[ 92 140 106  82] = Piv
[131 109 123  91] = Zitet
[ 93 137 143  83] = zel
[131 109 123 145] = zad
[ 90 140 106  82] = Limol
[ 90 147 137 166] = resel
[189 100 178 175] = teser
all Piv: [82]
3
asked: [ 90 140 106  82]
Limol

[182 112 130 156 117 115 156] : kuvib
[117 112 112 182 115 130 123] : lakud
[182 112 159 112 117 115 156] : rim
asked: [156 117]
kuvib
all kuvib: [156]
3 6
asked: [182 112 130 156 117 115]
kuvib
asked: [182 115 130]
lakud
all rim: [112]
1 3
all lakud: [112]
1 2
asked: [130 123]
lakud

[101 147 107 129 129 136 121 189 122  80 134 116 137 129  92 152 141 144
 128 104 138 131 101 123 100 142  94 173 157 144 122 137 133 183 117 143
 121 140 171 119 124 138 120 142 138 122 129 132]  sapo
[136 130 107 129 129 137 128 169 123  91 134 122 127 129 129 146 137 139
 128 113 132 131 111 126 117 134 102 160 146 141 122 131 130 168 121 135
 123 106 163 126 125 134 125 142 129 124 129 135]  kasev
[128 113 132 130 129 137 128 156 124  97 133 125 127 129 106 142 135 137
 128 117 129 131 117 127 126 136 106 153 141 136 122 128 128 161 124 129
 125 136 157 127 125 132 128 142 129 126 129 135]  gunev
all kasev: [107]
2
asked: [129 146]
kasev
asked: [128 113 132 131]
kasev
asked: [ 92 152 141 144 128 104]
sapo
asked: [137 128 169 123  91 134 122 127 129]
kasev
all gunev: [135]
16 47
asked: [138 131 101 123 100 142  94 173 157 144 122]
sapo

[132 169 145 163  94 117] = runot
[123 160 121 143 136 110] = kezad
[130 124 122 130 175 145] = gilil
[153 112 150 111 130 131] = rin
[121 109 115 120 161 146] = ginu
[119 155 117 149 149 131] = Von
[141 130 129 129 159 125] = bine
[123 160 121 143 136 140] = mav
[122 114 168 132 155 134] = lir
[121 142 136 127 150 135] = Dil
[132  72 125  77 117 104] = tetot
[111 156 116 111 111 111] = rukil
asked: [117 104]
tetot
all runot: [169]
1
all rukil: [111]
0 3 4 5
asked: [123 160 121 143 136 140]
mav

[119 125 111  77 112 107] = dutu
[111 111 110 130 111 125] = Pes
[130 130 130 130 111 130] = Zotem
all Zotem: [130]
0 1 2 3 5
all Pes: [130]
3
asked: [111 111 110 130 111]
Pes
all dutu: [107]
5
asked: [130 130 130 111 130]
Zotem
all Pes: [111]
0 1 4

[155 198 198 198 198  78] : kun
[155 174 174 110 109 174] : bupe
[155  55 174 198 202  78] : pigir
[159 184 159 187 134 167] : Kep
[184 159 187 135 167 114] : Guziz
asked: [198 202  78]
pigir
asked: [184 159 187 134 167]
Kep
all kun: [198]
1 2 3 4
all bupe: [109]
4
asked: [174 110 109 174]
bupe

[105 131 117 140 112 117 114 124  60 121 131 145 128 120 127 145 122 134
 131 144  96 102 109  89 128 149 141 195 115 124 110 165  94 113 120 124
 105 154 163 131 137 123 116 113 171 130 107 148 130 193 122 165 126 138
 118 142 103 142 120 114 116  91] -> nisov
[138 144 165 128 126 144 130 137 158 144 119  82 147 144 129 102 144 130
 124 153 105  94 128 153 170 162  92 106 143 157 134 106 119 135 146 125
 185 135  96 123 107 126 165 131 139 108  98  89 139  90 115 134 137 156
 132 138 124 168 176 128 118 141] -> zan
[127 102 122 113 114 133 133 137 129 138 150 119 132 169 118 112 150 119
 122 165  85 119 139 126 115 121 103 171 144 162  96 126 162 161 117 131
 134  88 141 124 138 134 112 184 156  96 111 131 134  75 144 134 126 103
  91 107 137 181 130 147 122 121] -> lan
[144 169 118 185 160 122 131 151 107 145 140  87 142 103 138  85 160 126
 180 155 105 123 150 117 138 110 104 123 131 112 120 115 138  95 112 116
 164 117 121 138 118 128 198 141 156 109 125  75 124  99 111 152 128 160
 113 123 134 157 148 129 134 140] -> toz
[133 120 118 123 111 134 102 110 166 104 117 165 113 161  99 163 102 135
  66 110 136 110 105 148 134 157 132 110 122 165 135 122 126 170 166 118
 120 141 123 110 136 136  59 110 100 157 123 170 118 153 149 115 130 118
 123 140 115 109 128 135 103 114] -> rami
[143 134 107 150 145 124 126 152 130 118 122 161 118 110 124 114 185 129
 127 132 141 162 147 139 122  89 108  67 119 162 153  98 164 129 151 110
 182  86 100 144 108 141 166 153 109 133 153 117 100 103 125 120 109 106
 124 118 116 112 140 149 115 134] -> nime
[147 144 128 141 136 138 119 138 171 123 107 138 127 125 105 125 163 134
 121 122 144 151 140 169 148 118 105  66 134 166 160  91 157 144 169 118
 184 104  78 133 108 129 153 140 112 135 145 109 121  87 125 102 122 126
 136 138 119 119 157 155 114 146] -> fod
all rami: [118]
2 35 48 53
asked: [144 169 118 184]
fod
asked: [122 161 118 110 124 114 185 129 127 132]
nime
asked: [125 102 122]
fod
asked: [151 140]
fod
all toz: [131]
6 28
all rami: [123]
3 38 46 54

[137 122  80 107  97  72 119] -> tede
[126 152 152 123 124 139 177] -> kulof
[162 145 123 152 112 162 170] -> veman
asked: [162 145 123 152]
veman
asked: [123 124]
kulof
asked: [123 152]
veman

[112 141 168 105 138  96 140 138 124 117 121 125 179 159 118 123 114 163
 123 113 149 137 139  95 132 142 135 124 121 103 168 116 108 135  99] -> dokez
[133 192 137 121 142 150 144 153 115 102 142 135 115 125 119 135 128 120
 181 106 147  97 111 133  88 138 130 115 113 140 115 123 138  76 135] -> Bol
[ 85 172 117 134 156 142 157 158 102 136 140 138 110 192 114 133 104 110
 142  76 170 106 115 137  99 151 142 123  72 142 109 113 117 110 145] -> zif
[130 115 143 118 172 126 171 134 119 142 141 145 131 129 110 136 127 129
  63 127 129 173 108 128 195 157 129 152 118 128 122 107 128 192 130] -> beto
[109 128 128 126 128 116 192 137 121 142 150 116 152 115 121 142 121 128
 130 116 143 118 145 131 121 185 152 125 106 132 157 121 125 128 121] -> suri
asked: [130 116 143 118]
suri
asked: [142 135 124 121 103]
dokez
all suri: [116]
5 11 19
asked: [137  99 151 142 123  72 142 109 113 117]
zif
all zif: [110]
12 17 33
all suri: [128]
1 2 4 17 33
asked: [116 192 137 121 142 150 116 152 115 121 142 121]
suri

[ 93 176  88 134 122 130 124 103 140] : pir
[ 93 176 130  88 134 103 124 122 131] : lugep
[132 183 135  99 104 129 136 123 126] : fizik
asked: [ 88 134 103]
lugep
asked: [ 88 134 122 130 124 103]
pir
asked: [ 93 176 130]
lugep
asked: [ 93 176 130  88]
lugep
asked: [132 183 135  99 104 129 136]
fizik
asked: [122 130 124 103]
pir

[118 109 124 121 181  99 122] = dumo
[111 109 124 123 147 125 126] = Nuka
[103 107 115 101  92 133  75] = Tek
[118 110 153 100  99 115 123] = Feku
[132 110 153  99 100 115  75] = nopug
[110 109 124 123 157 123 129] = bir
asked: [110 153  99 100 115  75]
nopug
asked: [110 153 100  99 115]
Feku
asked: [ 92 133]
Tek

[103 121 142 137 136 133 147 132 151  61 105 144 134 120 151 109 159 126
 102 129 121 122 150 115 133 124 105 101 109 136 119 125 127 121 119 151
 113 107 159 142 100 145 108 118 122  98 110 133 104 139 114  93 141 116
 108 137] = Dasi
[ 87 109 127 132 151 124 148 172 126 107 127 144 199 153 150 110 166 130
 109 127 127 112 142 150 147 148 152  90 132 166 126 120 139 114 120 106
 124 138 127 122 115 143 118 151 125 136 120 121 124 133 161 130 149  88
 127 130] = sata
[124 119 141 126 124 106 134 160 120 112 136 137 166 138 126 125 127 127
 121  96 133 103 131 121 134 141 139 102 120 143 113 137 128 126 119 152
 136 125 118 115 122 151 143 143 135 134 148 133 144 115 140 134 123 130
 133 125] = Dunuk
[123 121 131 131 124 143 114 126 138 140 142 155 125 146 144 133 132 121
 142 138 139 120 130 141 153 155 144 110 125 140 124 118 101 192 129 128
 118 128 123 140 128 108 145 116 128 115 117 142 136 122 152 119 145 124
  91 143] = vuvov
asked: [133 147 132 151  61 105 144 134 120]
Dasi
asked: [108 145]
vuvov
all sata: [127]
2 10 19 20 38 54
asked: [118 115 122 151 143]
Dunuk

[ 97 119  70 137 164] = zese
[ 85 113  76 148 151] = mil
[156  92  82 162 108] = Sig
[164 171 116 126 179] = kemo
[117  74 147 131 139] = rezo
[126 165 133 190 153] = gan
[132  83  74 147 132] = kedo
[130  82 130 131 117] = Fub
[138 133  72 112 175] = vusi
[121 168 166 179 135] = vogi
asked: [113  76 148 151]
mil
asked: [131 117]
Fub
asked: [ 83  74 147 132]
kedo
all kemo: [179]
4
all Fub: [82]
1

[ 93  78 126  92 136 160  92] : mebu
[101 182 142  71 129  69 143] : ludof
[ 93  67 109  87  79 100  89] : tatul
[ 93  67 109  87  79  78  87] : papab
[ 98 180 140 140 140  97 140] : guva
[158  69 137 133 127 148 161] : Ziku
[ 98  76 155  74  66  93 169] : kosar
all guva: [140]
2 3 4 6
asked: [140  97 140]
guva
all mebu: [92]
3 6

[ 83 126 127  89 114] -> rav
[149 138 138 138 138] -> kigib
[128 146  87 110 100] -> Fafa
[173 120 121  94 174] -> tebep
[164 112 112 122 190] -> mobu
[113 130 166 139 197] -> bes
[122 161  98 164  68] -> nama
[122 161  98 172  68] -> Zos
[113 130 166  67 178] -> Mupa
[162  65 153 123 191] -> Ven
[122 161  98 101  68] -> Dun
all kigib: [138]
1 2 3 4
asked: [149 138 138 138 138]
kigib
all mobu: [112]
1 2

[137 125 133 135 120 120 121 122 171 118 133 132 138 133 144 119 152 135
 158  99 148 133 129 129 132 135 132 164 143 133] : zof
[103 140 104 163 148 153 134 134 177 118 137 135 126 125 178  97 140 125
 152 140 124 117 137 127 117 140 110 137  80 150] : Kulas
[113 135 164 164 135 120 121 122 171 118 118 114 135 133 144 119 152 135
 133  99 148 160 129 129 113 135 135  85 143 118] : gega
all gega: [133]
13 18
asked: [132 135 132 164 143]
zof
asked: [117 140 110 137  80]
Kulas
all zof: [133]
2 10 13 21 29
all gega: [135]
1 4 12 17 25 26
all Kulas: [117]
21 24
asked: [137 125 133 135 120 120 121 122 171 118 133 132 138 133 144 119 152 135
 158  99 148 133 129 129 132 135 132 164 143 133]
zof

[ 88 141 142 119 127 151  84 170 104 134 156 142 106 161  95 132 165 146
 132 163 157 106 128 156  64 104 158 195 106 195 115 134 143 150] -> keb
[170 185 134 104 123 117 117 124 121  92 119 116 146 133 131 178 161 105
 123 155 143 124  80 123 127  60 167 141 152 149  92 126 157 140] -> Bofaz
[133 146 123 127 143 129  88 181 147 107 104 158 137  75  73 118 135  98
 103 107 121 100  95 131  89  79 179 182 116 115 137  56 197 105] -> Pim
asked: [ 92 119]
Bofaz
all keb: [106]
12 21 28
all Bofaz: [143]
20
asked: [170 104 134]
keb
asked: [104 158 195 106 195]
keb
asked: [161  95 132 165]
keb

[114 114 121 121 166 126]  fonas
[137 147 166 115 121 115]  nerik
[115 125 108 126 137 137]  bulad
all fonas: [166]
4
all bulad: [115]
0
all fonas: [114]
0 1
asked: [166 115 121]
nerik

[126 129  86 128 133] : karo
[126 146  99 101 124] : kab
[128 151 143 117  69] : Veva
[132 115 163 114 107] : nuku
[113 113 113 113 121] : bago
[135 145 103 134 141] : beke
[114 146 116 126 130] : gede
[152 152 152 130 134] : Lufar
[140 114 127 120 128] : rufu
asked: [128 133]
karo
all bago: [113]
0 1 2 3
all Lufar: [152]
0 1 2
asked: [143 117  69]
Veva
asked: [117  69]
Veva

[100 149 106 109 155 100] = sato
[ 99 101 101 101 159 101] = Soreb
[101 154 112 106 122 104] = gumuk
[149 106 100 109 169 191] = sidef
asked: [106 109 155 100]
sato
all Soreb: [101]
1 2 3 5
asked: [ 99 101 101 101]
Soreb
asked: [100 109 169]
sidef
all gumuk: [104]
5
asked: [149 106 100 109]
sidef
all sato: [100]
0 5

[127 119 118  82 128 131 180 123 131 128 168 141 126 129 152 155 162 135
 161 123 120 119 133 150 152 153 139 110 137 133] = Popa
[128 119 117  83 128 131 180 124 131 128 168 141 126 129 152 155 162 135
 161 123 120 121 133 150 153 153 139 109 138 133] = vatem
[ 91 106  98 143 109 142 143 130 114 130 161 118 132 129 149 109 130 186
 161 140 125 114 118 112 105 153 131 103 149 103] = tig
[123  98  98 136 126 130 157 128 116 129 161 127 141 129 148 116 135 186
 161 130 125 141 113 102 128 155 139 103 140 100] = biluf
[136 121  98  88 128 131 178 127 131 129 165 137 126 127 151 152 160 137
 158 120 124 129 131 154 159 153 139 103 140 125] = Defaz
[126  98  98 135 159 128 159 128 116 129 161 128 141 129 148 117 136 185
 162 129 125 144 113 100 130 155 139 103 140 100] = zirog
[133 118  87  96 127 130 172 128 127 129 165 130 126 121 151 150 157 142
 156 123 125 141 126 158 157 153 143  99 140 118] = vob
[ 83 108  98 136 102 148 142 133 114 131 159 119 126 129 151 108 136  97
 161 143 128 108 120 124 106 153 131 103 150 107] = Lod
all zirog: [98]
1 2
asked: [161 118]
tig
asked: [158 157 153 143  99]
vob

[133 150 107 109  83 103 156 126  84 169 154 128 105 109 163 184 128 129
 139 110 137 139 118 179 107  75 154 139 131 153 161 136 130 157 145 136
 138 107 150  62 103 133 126 163 130 146 125  98  90 130 126] : kidi
[137 136 121 102 133 103 108 125 147 134 127 128 124 117 130 106 155 118
  92 155 115 139 115 111 120 134 137 100 156 134 116 119 123 136 144 135
 135 130 127 137 175  99 101 100  92 147  91 126 115  93 165] : gesu
[139 120 179 112 115  75  87 144 165 119 101 105 113 137 129  72 158  98
  76 159 116 114 121 101 130 152 126 114 160 153 119 120 104 125 146 119
 138 127 141 151 171 119 134 104  54 150  98 161 126  77 175] : mut
[137 136 133 118 133 117 132 115 141 142 141 148 144 112 138 127 152 118
 125 150 132 129 121 137 124 120 141 111 151 142 136 114 115 139 119 157
 148 119 114 129 163 120 108  66 110 125 105 113 126 109 157] : Sal
[168 143  99  74 142 159 103 115 127 101 103 127 146 100 152 112 101 107
  85  89 104 136 174 102 153 132  97 135 134 121 121 149 144 127 101 119
 143 112 172 113 116 142 116 133 156 121 160 132 103 138 111] : raza
[118 117 131 155 144 126 168 158 106 112 127 136 102 140 120 111 155 142
 150 130 125 119 128 125 131 164 167 155 122 109 113  83 121 127 121 116
 146 153 128 119 122 136 118 152 154 150 149 161 141 123  97] : Navip
all raza: [156]
44
asked: [139 118 179]
kidi

[126 138 127 133 126 124 129 129 130 129 133 126 126 134 115 129 119 131
 141 126] = kipam
[127 116 126 133 128 138 130 129 120 129 133 116 114 134 123 141  99 131
 141 126] = tosa
[126  91 101 133 128 104 130 129 164 129 133 134 178 114 153 141 122 131
 141 143] = pokam
[126 138 127 133 128 126 130 129 130 129 133 126 126 134 123 141  99 131
 141 126] = gozu
[126 138 127 126 128 126 130 129 130 129 133 126 126 134 123 141  99 131
 141 126] = Loz
[114 138 127 136 128 121 130 129 130 129 116 126 125 134 123 135  70 135
 152 126] = Sifov
[126 138 127 133 128 126 130 129 130 129 133 126 126 134 128 141  99 131
 141 126] = pige
[126 138 127 133 128 132 121 129 128 129 133 126 126 134 123 141 107 131
 140 126] = Kir
[126 127 127 135 128 100 131 129 159 129 133 123 126 123 123 141  99 127
 142 126] = zud
[126 138 127 130 128 126 145 129 130 129 133 126 135 134 161 141  89 131
 141 126] = pigan
all zud: [127]
1 2 17
asked: [129 116 126]
Sifov
all Loz: [123]
14

[ 69 151 167 128 117 120  92 136 113  92 106 136] : Pef
[118 120  92 139 113  92 106 136 143 128  82 139] : sanad
[127 110 129 154 129 137  94 152  94 162 129 112] : leki
all sanad: [113]
4
asked: [127 110]
leki
all leki: [129]
2 4 10
asked: [151 167]
Pef
asked: [117 120  92 136 113  92 106 136]
Pef
all sanad: [143]
8

[146  88 134 187  79] = zuze
[ 79 181 150  68 140] = furar
[ 66  66 140 140  66] = nabaz
[ 65  88  90 187  79] = mevu
[ 84 137  84  86  84] = Dus
asked: [150  68 140]
furar
all nabaz: [66]
0 1 4
all Dus: [84]
0 2 4

[141 136 154  55  75  82] = lizo
[ 93 119 153  83 127 152] = kogim
[142 128 193  64  79  69] = nageg
[130 147 155 155 132 155] = sor
[132 132 104 141 139 156] = rabiv
[195  64  79  88 138 157] = Pido
all sor: [155]
2 3 5
asked: [141 139 156]
rabiv
all rabiv: [156]
5
asked: [141 136 154]
lizo
all lizo: [82]
5
all rabiv: [132]
0 1
asked: [193  64  79]
nageg

[169 128 119 131  73 128 121 137 126 129 137 152 117 167 103 126 136 146
 137] : loziv
[129 129 128 127 129 126 126 127 128 128 128 128 127 126 128 129 127 127
 126] : lut
[123 128 133 127 128 124 125 127 128 127 124 130 126 167 103 133 123 127
 126] : Por
[132 130 126 131 137 129 118 141 127 122 189 128 123 138 127 126 160 106
 149] : Beka
all lut: [126]
5 6 13 18
asked: [128 133]
Por
all lut: [128]
2 8 9 10 11 14
asked: [169 128 119 131  73 128 121 137 126 129 137 152 117 167 103 126 136 146
 137]
loziv
all Por: [127]
3 7 9 17
asked: [128 128 128 128 127 126 128 129]
lut

[132 130 121 128 129 127 130 134 131 127 132 122 125 116 116 123 135 130
 130 118 135 130 138 134 122 134 122 133 130 127 124 129 134 118 138 130
 130 123 131 126 127 126 119 135 127 110 125 113 133 130 126 128 133 120
 127 133 130 128 129 131 128] -> gizo
[151 140 151 113 108 134 133 139 119 144 143  96 119 104 138 125 162 111
 107 106 102 134 118 145 146 142 120 166 165 146 115  97 122 143 122 121
 112 156 108 147 156 140 113 120 116 146 117 134 121 103 135 103 143 149
 139  99  99 161 135 130 137] -> nok
[141 135 142 119 117 132 131 135 123 137 137 109 123 114 134 126 148 118
 116 115 113 131 122 138 138 136 123 150 149 138 121 110 125 136 125 124
 119 144 116 139 144 135 119 124 121 138 122 131 124 114 132 114 136 140
 134 111 111 147 132 129 133] -> par
[133 131 119 128 130 126 131 136 132 127 133 120 123 112 112 122 138 131
 131 114 137 131 141 136 121 136 120 135 131 126 123 129 136 115 142 131
 130 121 131 125 127 126 115 137 126 103 124 108 135 130 125 129 135 117
 127 134 130 128 167 132 128] -> gota
[126 132 133 130 124 118 121 128 126 125 123 135 125 129 125 123 137 130
 134 130 122 132 122 126 124 121 123 125 133 128 134 122 121 116 134 128
 129 128 127 128 130 131 137 137 115 133 128 135 136 126 134 130 118 119
 129 127 120 124 135 123 125] -> rov
[141 135 142 119 117 132 131 135 123 137 137 168 123 114 134 126 148 118
 116 115 113 131 122 138 168 136 123 150 149 138 121 110 125 136 125 124
 119 144 116 139 144 135 119 124 121 138 138 131 168 114 132 114 136 168
 134 111 111 147 132 129 133] -> sidop
[145 137 146 116 113 133 132 137 121 140 139 103 121 109 135 125 154 115
 112 111 108 132 120 141 142 139 122 157 156 142 118 105 124 139 123 123
 116 150 113 143 149 137 116 122 119 142 120 133 123 109 134 109 120 144
 136 106 106 153 133 130 135] -> duzi
all duzi: [120]
22 46 52
all sidop: [168]
11 24 48 53

[133 183 185 127 127  71 125] = Sofo
[167 166 196 166 166 166 166] = Bodo
[136 156 136 156 156 136 136] = zar
[125 140 143 127 127 167 143] = sakar
all zar: [136]
0 2 5 6
all zar: [156]
1 3 4
all Bodo: [166]
1 3 4 5 6
all Bodo: [196]
2
all sakar: [127]
3 4
asked: [127 127  71]
Sofo

[140 131 140 102 102 103 102 140 120 113 127 140] = memik
[ 98 143 119 163 167 118 126 138 147  66 128 127] = Gefe
[136 118 136 154 131 136 102 125 137 144 139 139] = dib
[136 118 130 126 131 135 102 125 137 144 126 114] = bupad
all dib: [139]
10 11
all memik: [102]
3 4 6
all memik: [113]
9
asked: [136 154 131 136 102]
dib
asked: [154 131 136 102 125]
dib

[121 128 119 128 137 151 146 120 136 126] = tubel
[130 132 126 164 170 133 140 112 103 126] = galis
[111 127 130 174 137 130 128 126 127 107] = Malas
[106 145 134 124 123 132 141 155 147 102] = zapen
[ 94 126 129 132 122 115 153 148 141 121] = gedu
[129 176 154 137 114 124  81 129 133 145] = nizek
[ 94 126 129 121 141 141 137 121 143  64] = Koso
[ 96 159 133 141 121 121 141 143 137  75] = fet
[143 150 105  88 112 146 151 111 130 108] = gola
[142 122 109 188 182 132 123 104  90 133] = danon
asked: [151 146]
tubel
asked: [141 121 121 141 143 137]
fet

[138 118  76 165 170 114 160 137  97 158  91 122 120 114 171  97] : bamag
[148  66 143 168 106 114 136 157 157 154  68 126 157  96 126 144] : lis
[ 91 152 137 151 192 151 131  86 156 174 144 147 103 146 144 103] : Bedod
[155 121 179 163 108 114 139 156  91 142 164 177 177 132 187 120] : pilub
[159 117  65 132  91 113 121 162 179 131 128 111 143 147 147  78] : Sel
[ 85  77 162  87 176  95  67  82  86 121  75 147  80  76  85 174] : donir
asked: [151 192 151 131  86 156]
Bedod
all lis: [157]
7 8 12

[128 114 146 126 111 132 117 101 117 107 131 104 128 111 140 104 113 109
 119 109 105 132 106 129] : nutuz
[137 112 153 158 112  85 138 134 104  86 105 114 184  91 178 132 110 114
 167 110 129 148 130 172] : pufar
[166 165 153 109 113 118 100  98 157  96 143 126 142  86 138 100 110 167
 114 132 148 138 118 117] : lag
all lag: [100]
6 15
all nutuz: [132]
5 21
all nutuz: [111]
4 13
asked: [100 110 167 114 132]
lag

[126 162 183 160  92  83  99 139  70 106] = fabar
[176 120  92 161 168 184 136 133 126 149] = rasop
[108 152 148 128  90  76 125 169 118  77] = Ruke
[111 139 108  90 112 112 103  81 158 138] = vive
[176 120  92 161 168 184 103 100  74 131] = muf
[130 148 185 156  87  74 117 169  71 103] = dibeb
[130 148 185 156 153 159 130  72  71 103] = luzir
[120 137  89 119  87 117 154  65 159 143] = napu
[113  95 153 160 159 153 130 150 120 137] = rupi
all rupi: [130]
6
asked: [159 153 130]
rupi

[ 95 106  88  96 118 160 114  90  90] = gutov
[136 151 150  95 142 133 114 128 132] = neme
[147 139 129 129 158 147 115 147 129] = Sonet
[113 149 120  82 108 137  98 155  86] = Kapi
[126 122 123 126 152 138 103 115 118] = dudof
[146 135  98 154  98 134 101 104 119] = deru
[160 112 168 117 122 139  97 117 171] = sib
[131 139 111 149  87 127 112 156 166] = buzet
[160 112 117 168  95 114 175 110 131] = Fipor
[132 131  80 171 128 112 181 108 122] = Rifo
[ 94 142 105  80 113 168 161 128  93] = Pel
[126 122 123 126 152 138 103 137 118] = disof
asked: [122 139  97 117 171]
sib
asked: [160 112 117 168]
Fipor
all Sonet: [129]
2 3 8

[124 127 124 143]  tigo
[124 127 130 143]  maril
[152 109 157  72]  Daz
asked: [124 143]
tigo
asked: [109 157]
Daz

